One turn sends every row of this set to another row. A few are shown first. Where does it send the rows asked after them?
k397: [-14  50 -18  23   3 -35  18  -6  14  13 -20  21 -13   7  15]
k46: [ -8  45 -24  39  -7 -19  13  -8   5 -44  12   0 -37  14  14]
k121: [ 15  63  -5  58  12 -44  18   9  11 -21 -10  -1  -8  25 -18]
k83: [ 37  44 -20  53  -4 -16   5  -6  10 -24  12  -7  28  15  10]
k213: [ 17  44 -14  47   2 -30  27 -22  -4 -28 -16  -2 -16  29 -24]
k909: [  0  27   3  67   1 -19   7 -12  33   2  -4  -4 -26   3 -14]
k597: [ 24  29 -31  32 -24 -62  -6  -1 -19   1  19  -3  -5   9  -6]
k683: [  5  49  -8  51  -8 -11  14   0  17   1 -17 -20 -29  47 -15]
k325: [ 20  45 -36  35  -8 -22   9  -1  10 -40   2  -2 -14   3  33]
k900: [  5  26 -17  27 -35 -32   1  10  10 -10  14 -23  -1  33 -29]
k954: [-17  53  -5  39 -11   7   9  -7  15   8   2 -11 -27  33   7]
k258: [  9  60 -38  25 -15   2  13   9   3   9  36   9  -4  20  -2]
k658: [ 35  48 -36  42 -12 -21   5   0  -4  41  11   1 -15  17 -16]
k865: [  4  22 -22  48 -26 -18  27  -9  -9   5   4  -2 -39   5 -30]
k829: [  0  30 -40  25 -32  -9   6  -2  28  12   0  -1  -1   8 -34]
k481: [  1  43 -24  35 -29 -22   3  -8 -18  16  -4  -9   0  -7  33]
k974: [ 21  39 -50  31  -9 -23  -4 -20  -3 -18   2 -16  23   9  12]
k948: [ 12  46 -43  22   2 -22  17  13  11  17  20  22  -9  17  22]
k652: [ 20  48 -33  58 -38 -15  23  -8 -10  -4   2 -11 -26   5 -33]
k797: [ 24  47 -23  61 -15 -38  -8   8   0  -2  18  -2  15  12 -38]
k863: [ 19  46 -16  50   2  -6  -6   3  17  28  10   9  13  -6  10]
k31: [ 16  26 -10  49 -31 -44   2 -16   6 -27  -8 -11 -35  -5   4]
k95: [-16  37 -27  42  11 -39   2  18  33   7  -3  17 -18   5   3]
k427: [  3  40 -24  62   5 -60  -6  -7   9 -26   6   2  -6  -4  12]
k23: [ -2  52 -38  44  -7 -43   9 -13 -23  13  -4 -15 -12   3  29]
k369: [  3  10 -26  45 -18  -6 -10   4  34   5  14  -5   8  14 -13]
k327: [ 21  51 -14  53 -14  -9   5 -17  18  20 -21 -11 -35   3  18]
k753: [ -6  52 -28  28 -22 -35  -2   5 -12 -24  27 -23  -1  31 -11]

k683 moves to k325
k121 moves to k83
k213 moves to k974
Now these:
k954 moves to k46
k863 moves to k909
k481 moves to k865
k327 moves to k31

One turn sends every row of this set to another row. A few are shown first. Where does it send the rows asked after them?
k439: [ -6 -14 -28 -13 -11  18 -20  28 -10   5 -21   2]
k172: [-13   2  14  -7  24  21  19   4 -16  -7   1 -32]
k388: [ 20  -6 -15  -6  -9  -8   5  -4  -1  -8 -34   0]
k114: [ 11  18  -4 -11 -12  25 -38   5  26  17   4  -8]
k834: [ -4 -29  -2 -17  -1   5   6   3 -11   8 -23  11]
k919: [  2  -7 -18 -26 -10  29 -29  10  14  22   8  -2]
k709: [ -9  11  18  -1  24  18  18   0 -12 -10  -2 -33]
k832: [ 15  25  -5  -1  -6  12 -28 -15  24   3 -11   2]
k146: [ 11 -27 -22 -25 -14   6   2  16  -7   7 -17  -6]
k208: [ 10  25  -3   5 -17  16 -38  27  11   2 -21 -13]
k827: [ 15 -13  -9 -26 -21  18 -17  35   4  19  -3 -23]
k15: [  0  -3 -26   0  -6   6 -13  10  -8  -9 -36  10]
k839: [  1   3 -15 -10 -17  25 -36  39   2  12 -12 -12]
k837: [ -7  17  24   0  21  21  11   5  -8  -7   2 -38]
k778: [ -1 -15 -27 -22  -3  19 -14  -7   5  11  -6  13]
k886: [-10  12  22  -6  19  26   9  13  -9  -2   7 -41]
k426: [ -3  12  18  11  19  25  16   8  10  -3  14 -32]
k116: [-10  -5   8   2  20  27  23  11   2   0  17 -27]
k460: [ -4   8  14  13  22  20  22   0   7  -8   9 -26]
k214: [-13   3  17 -10  20  26  13  12 -14  -1   7 -37]
k667: [ -4 -26   7 -26 -11  22 -13  28  -4  26  -3  -8]
k830: [  9   7  27 -12 -16  21 -29  28  13  24  -2 -21]
k556: [ 17  24  31   7 -10   3 -20   2  16   6 -22 -11]
k546: [ 31  21   4   4 -15  -5 -12   2  14  -6 -29 -15]
k509: [  9   2  13   4   0  -6   1 -13   1  -4 -35   8]
k536: [  8   4 -19  -6   0   8 -13 -22  12  -1 -18  15]
k714: [ -9  -3   8   8  23  22  26   2   1  -6  10 -22]
k537: [ 10  22 -10  12  -9   4 -25   9   5 -10 -36   0]
k151: [ 28  16   7  -9 -23  11 -26  26  18  11 -10 -29]
k384: [ -8   3  14   5  18  30  16  14   8   2  20 -32]

k827 moves to k146
k778 moves to k536
k834 moves to k509
Now these:
k15 moves to k537
k837 moves to k886
k384 moves to k116

